ragop: [ 11  13 -27  14 -35   3]
vanek: [  23   75  -64   91 -120  -12]
bifub: [-51 -79  21 -43  61 -11]
fosir: [ 10 -44  47 -87  94  27]
Rovid: [ -7   5 -38  31 -50 -10]
lag: [52 70 71 -6 49 20]
peb: [ -9   5 -25  28 -37 -10]
nuni: [-13  23 -58  68 -90 -22]
where: [-13] : nuni, 1
where: [-58] : nuni, 3

gud: [ -63   14  -33   23   53   55  -34  -46   17  -91  -72  -12  -16   15
  -82  -21  -19   13   16  -71   -8  -30   21  -13   53   14   53   65
   58   13  -59   33   -5   36   46   66  -74   -6    7   -4  -29   -2
  -10   25  -64   66   65 -119    6   16  -51  -65    8]
dusut: [-17  69 -20 -78  -7   1 -80  11 -29  29 -27 -14  12  36 -13   5  40  24
 -66 -19  16 -29   5  28 -24 -24  30  -7  64  32  16 -22   8  97  -5  34
   2  10 -57 -55 -58   0 -48  34 -28  47  76  40  -5 -37 -48 -39  -1]
dekev: [-25  15  -9 -47 -57  -4  49  31  71 -19 -59  23  48  13 -99 -13 -13  30
  58  26 -16 -13  72 -23  45  52   3   8 -65  41  35  81  62  40   9 -25
 -11  -2  11  45  56 -10   5 -45  17 -36  40 -56  93   4 -28 -58 -38]
Bug: [ -4  34  -4 -99 -97 -35  38  65  63  39 -39  29  71  18 -76  -6  14  37
  31  63  -6 -10  73  -8   9  41 -14 -29 -80  52  78  64  75  61 -19 -50
  28   3 -11  32  58 -10 -10 -57  44 -56  43  15  99 -18 -24 -45 -47]
vubom: [   1   71  -13 -113  -55  -26  -53   46   -7   63  -17    4   42   36
  -13   10   45   32  -59   19   13  -19   23   24  -35  -13    9  -37
   12   46   60   -8   39   97  -28   -5   35   14  -55  -38  -23   -1
  -46    4   10    8   68   74   29  -44  -36  -36  -19]
vaf: [-60  42 -38 -27  72  55 -95 -52 -33 -65 -56 -30 -31  29 -31  -6   9  12
 -47 -94   8 -38 -10  14  17 -22  64  53 115  10 -62 -16 -28  69  36  89
 -62   6 -26 -57 -87   2 -38  66 -80 103  81 -63 -42 -10 -57 -56  22]
Kepa: [-42  28 -28 -22  10  25 -33 -12  11 -41 -57  -8   7  22 -63 -10   1  20
  -2 -35  -3 -26  25  -1  26   9  37  30  31  26 -13  24  15  57  20  40
 -34  -1 -11  -9 -21  -1 -19  15 -36  41  65 -56  19  -4 -45 -56  -4]
zarib: [-42  28 -28 -22  10  25 -33 -12  11 -41 -57  -8   7  22 -63 -10   1  20
  -2 -35  -3 -26  25  -1  26   9  37  30  31  26 -13  24  15  57  20  40
 -34  -1  11  42  47  -7   1 -41   5 -19  43 -65  80   2 -29 -58 -30]
where: [-95] : vaf, 7
[-42  28 -28 -22  10  25 -33 -12  11 -41 -57  -8   7  22 -63 -10   1  20
  -2 -35  -3 -26  25  -1  26   9  37  30  31  26 -13  24  15  57  20  40
 -34  -1 -11  -9 -21  -1 -19  15 -36  41  65 -56  19  -4 -45 -56  -4] : Kepa
where: [-78] : dusut, 4

dula: [ 78  29 -76  39  95]
Gasi: [ 22  40 -42 -92 -81]
siza: [ 75 -20  35  49 -82]
Fugo: [ 99  11 -86  -5 -97]
where: [-82] : siza, 5
where: [39] : dula, 4
where: [-20] : siza, 2
where: [-97] : Fugo, 5
where: [75] : siza, 1

mub: [-13  19 -61  18  93  -8  -5 -13  96 -54 124 117  86 -10   9]
zeda: [ 12  -9 -73  -8  83 -10  18   3 102 -49 122  94  87  27  30]
pogar: [-15   9  48   7  40 -11  22  23  64 -44  62  46  49 -52  48]
gura: [  1 -52  60 -46  21 -35   9  -8  39  42  20  13  16  19 -10]
suv: [ -6  32 -50  30  35  14   1   6  28 -48  45  39  32  41  22]
where: [93] : mub, 5
where: [40] : pogar, 5
where: [96] : mub, 9

loz: [-48 -59  27  -4  -7  19 -30  38   1  -4  36 -60  59  32  -8  36  11 -14
  45]
zakik: [-48 -59   8  -4  -7  19 -30  38   1  -4  36 -60  59  32  -8  36  11 -14
  45]
gub: [-48 -57  28   1   5  23 -30  17  13  -5  19 -50  34  33   6  19   1  -4
   2]
vur: [-48 -59   8  -4  -7  19 -30  38   1  -4  36 -60  59  32  -8  36  15 -37
  45]
Gava: [-48 -59  18  -4  -7  19 -30  38   1  -4  36 -60  59  32  20  36  11 -14
  45]
[-48 -59   8  -4  -7  19 -30  38   1  -4  36 -60  59  32  -8  36  11 -14
  45] : zakik
[-48 -59  18  -4  -7  19 -30  38   1  -4  36 -60  59  32  20  36  11 -14
  45] : Gava

